Here are some points:
[-0.5 -0.7 -2.4 -1.5  2.4  1.6  0.4  0.2]
[ 1.1 -0.3 -0.1 -0.2 -0.5 -0.2 -0.5 -0.5]
[ 0.9  0.4  0.2 -0.2 -0.5  0.  -0.6 -0.3]
[-1.1  0.1  0.1  0.1  0.  -0.5  0.4  1.4]
[-0.3  0.9  1.   1.8 -0.7 -0.5 -0.5 -0.8]
[-0.4  0.   0.4 -0.1 -0.5 -0.5 -1.2 -1.1]
[-0.2  0.4  1.   0.2 -1.  -1.4 -1.7 -2.1]
[ 1.  -0.2 -1.1 -0.3  1.5  1.7  1.1  0.1]
[-0.7 -0.3 -0.7 -1.7  0.6  0.3  1.8  3.6]
[-1.3 -0.7  0.  -1.3 -0.5 -0.8 -1.  -1.3]
[ 0.  -1.2 -2.5 -1.2  1.   1.3 -0.6  0.1]
[-0.5  0.2  0.8  0.8 -0.7 -1.2 -1.1 -1.3]
[-0.8 -0.5 -0.5 -1.4  1.1  0.2  1.1  1.7]
[ 1.4  0.8  1.3  0.8 -0.3  0.6  0.3  0.2]
[-0.8  0.2  0.1 -0.4  1.3 -0.1  0.6 -0.2]
24 more points follow, each with its number after it:
[ 0.2  0.2  1.1  1.3 -0.5 -0.3 -0.4 -1.1] 0
[ 0.   0.5  2.4  2.5 -0.8 -1.1 -1.  -1.2] 1
[-0.2 -0.1  0.8  1.5 -0.5 -0.4 -0.8 -1.1] 2
[ 0.8 -0.1 -1.3 -0.9  1.1  1.3  0.6  0.4] 3
[ 1.2  0.3  0.2 -0.1 -0.2 -0.2  0.6 -1.1] 4
[-1.   0.4  0.5  0.8 -0.7 -1.  -0.5 -0.3] 5
[ 1.1  0.8  0.7  1.7 -0.7 -0.5 -0.2 -0.7] 6
[ 0.   0.4  1.4  1.8 -0.9 -1.1 -0.8 -0.9] 7
[-1.2 -0.4 -1.  -1.6 -0.4 -0.6  0.6  2.3] 8
[-0.6 -0.7 -1.2 -1.1  1.2  1.   3.5  6. ] 9
[ 0.7  0.6  1.5  0.2 -0.5 -0.3  0.3 -0.3] 10
[-1.  -0.3  0.5  0.2 -0.6 -1.4 -1.  -1.2] 11
[-0.7 -0.2  0.1  0.  -0.4 -0.4 -0.8 -1. ] 12
[-0.7  0.1  0.7  0.6 -0.7 -1.  -1.3 -1.6] 13
[-0.2  0.4  2.6  1.  -1.1 -1.4 -1.5 -2.1] 14
[-0.5 -0.2 -1.6 -1.   1.1  1.4  3.1  4.2] 15
[-1.4 -0.5  0.2 -0.9 -0.2 -0.8 -0.9 -1.1] 16
[-0.2 -0.1 -1.4 -1.7  1.1  1.1  0.4  0.2] 17
[-0.9 -0.6 -0.6 -0.9 -0.4 -0.8  0.3  0.4] 18
[-0.1  0.6  0.2  0.3 -0.3  0.1 -0.5 -0.3] 19
[ 0.8  0.5  1.4  1.7 -0.6 -0.7 -0.8 -1. ] 20
[ 0.9  1.3  2.1  1.7 -0.7 -0.5 -1.  -1.3] 21
[-0.1  0.6  1.3  0.4 -0.8 -1.  -1.4 -1.7] 22
[-0.7  0.  -0.1 -0.1 -0.4 -0.3  1.2  2.8] 23
Which of these numbered points is nearest to each point below, ignoring the 3 directions in which the first points spread most? Its number follows each.
[-0.2  0.8  1.9  1.1 -0.7 -0.9 -1.3 -1.4] > 21
[-0.6  1.1  1.2  0.1  0.8  0.9  1.4  1. ] > 21
[ 1.7  0.9  0.7  2.  -0.6 -0.4 -0.2 -0.8] > 6
[ 0.5  0.4  1.4  1.7 -0.7 -0.7 -0.6 -0.9] > 20
[ 0.5 -0.1  0.8  0.8 -0.4 -0.3  0.  -0.6] > 11
[-0.9 -0.4  0.   0.6  1.1 -0.4 -0.5 -1. ] > 1
[ 1.   0.3  0.7  1.1 -0.7 -0.5 -0.7 -0.9] > 11
[ 0.1  0.8  0.7  1.7 -0.3  0.3  0.2  0.3] > 5
[-1.1 -0.7 -1.5 -2.3  0.7  0.8  2.5  4.3] > 8
[ 1.   0.9  1.9  0.9 -0.7 -0.6 -0.8 -1.1] > 22
[-0.2 -0.2  0.7  0.7 -0.6 -0.5 -0.7 -1. ] > 0
[-0.6 -0.3  0.3 -0.1 -0.5 -0.5 -0.4  0.1] > 12
[ 0.5  0.4  0.8  1.7 -0.5 -0.3 -0.4 -0.5] > 7
